In the rows, zero is written as 128.
The rows of R fall into a few groups, which share some directions, and each row is roughly a mix of its group's hidden directions.
R:
[[125  91 160 136  74 131 137 113 113 146 136 142]
 [143 169 145 145 166 164 110 124 125 147 125 104]
 [105 161 126 136 105 164 154 155 130 139 152  99]
 [112 129 151 138 169  92 100 137 117 153 154 145]
 [137  97 164 159 104 129  94  99 136 110 116 122]
 [122 127  66 124 140 154 144 114 114 150 139 105]
 [123 180 144 152 111 141 149 121 150 145 153 104]
 [163 140 146 134 147  91  87 110 138 153 114 121]
 [ 98 133 167 157 133  92 138 160 136 137 152 132]
 [122 106 153 143 161 153 109 148  89 140 154 113]
 [134  67 107 128 120  96 107 114 128 132 110 143]
 [ 89 138 113 121 110 157 147  78 110 132 114 131]
 [ 98 147 116 104  87 135 100 152  92 128 134 134]
 [106 132  88 123 106  84 151 118 128 124 110  97]
 [124 105  90 138 112 113 162 128 142 136 173 106]
 [123 141 113 139 129 148  97 106  89 101 171 129]
 [162 136 128 122 136 145 112  85 158 163 116 104]
 [138 123 157 140 111 147 181 133 132  85 130 127]
 [118 152 103 154 144 146 131 149 100 135 176 146]
 [111 113 140 159 164 140 136 147 102 129 123  81]
 [111 178 113  98 130 131 156 121 157 117 117 104]
 [167 112 123  94 133 114 118 176 158 124 128 127]
 [129 138 103 148 129 142 130 130  94  81 164 148]
 [135 173 116 122 153 128 120  98 149 143 134  84]
 [128 163 143 137  88 106  92 128  96 136 137 112]
 [150 104 137 107  93 149 123 142 161 127 169 113]
 [131 148 144 152 159 120  90 118  92 158 149 127]
 [107 132 155 140 129  93 145 141  92 146 133 171]
 [128 145 168 147  97  98 117 159 123  96 116 138]
 [121 109  88 157 142 110 153 154  90 112 135 134]
 [140 138 102 104 128 145 128 106 146 128 183 100]
 [146 113 137 151 115 115  99  85 148 115 137  88]
 [ 94 171 146 153 112 146 135 167 117 115 136 133]
 [145 158 139  85  85 142 135 126 132 136 134 161]
 [ 95 164 116 130 146 121 147 128 101 110 130 174]
 [143 163 129 153 144 113 112 114 156 128  96  87]
 [133  70 131 136 106 122 122 130 167 140 123 100]
 [153 154 148 136 109 132 136 132 174 143 155  95]
 [ 85 135 117 127 151 134 119 107  87 121 167 115]
 [146 125 144 169 114 138 111 123 124 161 149  83]
 [144 129  94 108 135 121  89  90 115 156 146 146]
 [ 92 136 139 167 106 103 157 149  97 133 131 122]
 [109  90 111 111 110 147 132 168  91 123 124 147]
 [112 113 127  96  99 115 129 164 118 124 174 147]
 [125 121 122 134  92 108 154 182 127 150 149 113]
 [133 112 136 155 118 116 135 120 139 181 122  83]
 [130 170 131 153 151 130 114 110 122 132 125  73]
 [135  98 168  94 111 134 128 142 105 161 153 122]
 [142  79 142 136 149 136 137 179 137 139 113 135]
 [136 119 179 128  74 115 113 137 134 131 141 143]
 [110 127 114 148  93 111 167 110  88 151 135 130]
 [155  79 143 116 129 145  94 163 126 122 143 123]
 [134 113 135 117 119 136 122 128 144  83 185 146]
 [105 146  95 108  99 114 103 110 126 102  90 134]
 [127 145 112  66 123 116 114 119 133 163 118 145]
 [107 128 140 129 103  97 160 117 108 177 113 137]
 [127 123 139 125 151 116  80 172 116 133 163 127]
 [124 158 133 107 158 146 127 173 126 145 165 141]
 [118 139 115 131 163 151 155  90 115 147 162 109]
 [152  91 136 134  93 129 151 127  99 145 159 152]
 [112 122 146 146 117 112  97 118  83 112 164 106]
 [105 159 133 155 112 100 159 109 106 164 129 133]
 [130 146 148 155 156 143 122 138 107 146 184 125]
 [151 121 105 100 107 112 164 154 138 163 116 150]
 [154  88 147 145 157 134 158 149 154 111 139 141]
 [ 93 136 146 129 140 143 143 110 164  82 153 126]
 [176 154 118 116  93 158 137 151 144 121 143 133]
 [137 100 102 148 109 157 137  94  91 106 131 117]
 [133 147 142 156 160 134 127 134  68 119 115 120]
 [108 139 156 129 125 153 148 118 172  92 155 118]
 [137 135 139 144  98 121 123 146 139 152 128  65]
 [145 164 132 131 114 136 134 145 141 157  71 132]
 [120 116 107  99 109 128  89 172 115 100 113 133]
 [134  78 118 144 133 104 107 103 121 120 150  91]
 [138 142 143 139 173 121 168 168 141 131 121 148]
 [117 123 117 175 117 105 153 138 115 158 141  92]
 [124 138 174 170 136 139  91 129 116 133 129 102]
 [142 121  75 141 119 134 139 149 152 133  87 112]
 [117 164 134 123 106  98 147 139 150  89 107 154]
 [163 167 142 119 108 126  98 106 133 121 139 165]
 [120 128 113 129 156 124  98 133  69 156 133 137]
 [108 126 131 171 179  96 138 120 128 137 113 122]
 [135 147 131 125 142 127 103  96 150 175 109  94]
 [ 85 127 140 126 169 148 135 130 161  99 145 138]
 [119 135 105 132 113  66 124 121 145 107 100 117]
 [113 116 129 115 100 130 155  94 162  88 141 145]
 [134 100 140 124 112 116 151 179 116 118 168 117]
 [169  98 124 134 141 100  89 129 151 124 100 125]
 [128 112 147 158 121 100 110 126 153 108  76 122]
 [ 98 109 119 153 165 142 143 115 121 130 103  84]
 [143 132 140 103 151 153 111  94 147 105  90 148]
 [134 147 139 138 172 123 101 134  91 159 157 129]
 [133 123 111 140  79 113 135 107 155  98 128 164]
 [173 174 149 134 129 143 131 124 161 118 110 138]
 [ 83 106 146 121 120 131 134 128 157  92 164 135]
 [136 181 150 147 132 121 114 111  98  97 144 116]
 [118 110 115 141 111 158 143  94 105 149 173 118]
 [121  73 114 135 126 142 123  90  97 123 117 109]
 [117 161 160 125 107 132 145 175 148 131 103 111]
 [139 126  88  92 114 142 148 138 162 115  97 112]
 [138 125  96 113 118 143 159 104 113  90 131 168]
 [115 168 111 160 116 104 146 143 105 149 161 122]
 [129 151  93 132 140  97 129  87 141 117  95 151]
 [163 131 134 138 174 114  89 145 135 131 111 152]
 [138 172 122 134 153 128 120 108 154 127  79 142]
 [146 156  90 144 104 150 119 126  92 124 157 110]
 [106 132 139 148 144  90 145 145  97 131 150 169]
 [128 142 143 144 156 130 153 165 119 113  80 147]
 [133 116  95 139 132 135 146 119 148  84 165 158]
 [102 139 170 124 118 145 100 146 107  90 109 139]
 [129 129  92  98 153 138 107 114 115 164 163 142]
 [112 156  83 100 111 146 121 130 145 107 126  94]
 [141 167 123 148 112 131 110 118 173 115 147  94]
 [154  98 129 145 117 119 119 172 157  98 116 148]
 [144 136 128  78 131 125 127 126 165 156  90 136]
 [131 122 152 114 158 137 124 103 131  99  93 172]
 [151 121  99 108 157 131 172 132 164 116 147 133]
 [112 174 141 138 156 135 116 138 171 129 115 101]
 [138 116  77 129 144 124 134 106 142 156 116  87]
 [118 114  90 134 147 138 134 126  98 161  85 111]
 [142 150 100  97 147 138 165 126 141 124 122 173]
 [105 129 110 134  69 158 141 127 115 148 135 109]
 [ 99 126 138 145 141 130 130 104 168  98 139  85]
 [140 120 177 122 103 121 118 139 116 160 160 155]
 [131 121 153 142 166 145 116 159 112 154 116  88]
 [142 113 172 135 100 168 122 135 101 131 142 152]
 [184 110  99 121 135 131 150 137 143 157 107 130]
 [193 126 150 144 120 123 103 128 104 125 140 131]
 [151 113 103 142 151 123 135 171  93 119  98 144]
 [ 90 118  84 107 145 120 123 143 133  87 139 116]
 [119 113 173 109 105 139 105 143 145  99 115  94]
 [120 122 157 124 130 111 168 144 180 114 124 150]
 [119 132 127 175 106 140 144 136 154 118  83 109]
 [100 137 164 148 105 156 155 117 115 128 167 127]
 [ 97 127 145 129 135 136 147 114 164  79 156 128]
 [151 133 172 111 138 138 101 105 119 150 101 160]
 [120 143 156 129 101 134  87  96 157 114 160 128]
 [187 144 140 123 108 152 111 134 120 156 143 139]
 [107 108 138 146 120 101 116 135  98 109 163  87]
 [138 120 145 144 162 143 100 111 115 154 141  80]
 [109 107 143  93 130  94 144 159 156 151 111 142]
 [151  90 142 150 122 114 137 126 148  99 143 173]
 [133 174 124 172 120 120 167 111 115 138 121 137]
 [142 105 131 137 107 137 107 132 115 178 109  88]]

Here is one row from each group, named. Which group is each of the other rows in?
[147 108 164 152 130 113 157 158 117 136 112 165] : B
[127 104 119 124  71  88 123 145 113 142 118 120] : C
[153 137 111 117 121 109  83 138 161 117  99 100] : Y

[ 94 109 135 119 133 114  92 155 109 135 125 174] : C
[131 107 134 171  89 124 152  96 144 121 124 154] : Y
[118 138 106  79 154 147 151 113 120 144 146  98] : Y
[105 189 136 150 130 110 155 118 141 132 113 132] : B
[136 128 134 108 180 108 116 125  93 142 149 157] : Y
[110 106  94 114 148 129 121  87 119 129 171 113] : C
[119 164 161 141 142 133 171 167 142 132 125 133] : Y
[121 140 108 119 102 160 135  93 132 112  88  97] : B
[109 143  90 116 136 116 139 125 138  81 101 159] : Y
[113 156 139 119 115 133 157 148  81 107 147 156] : C
[128 151 117 141 141 115 137 137 145  83 152 175] : Y
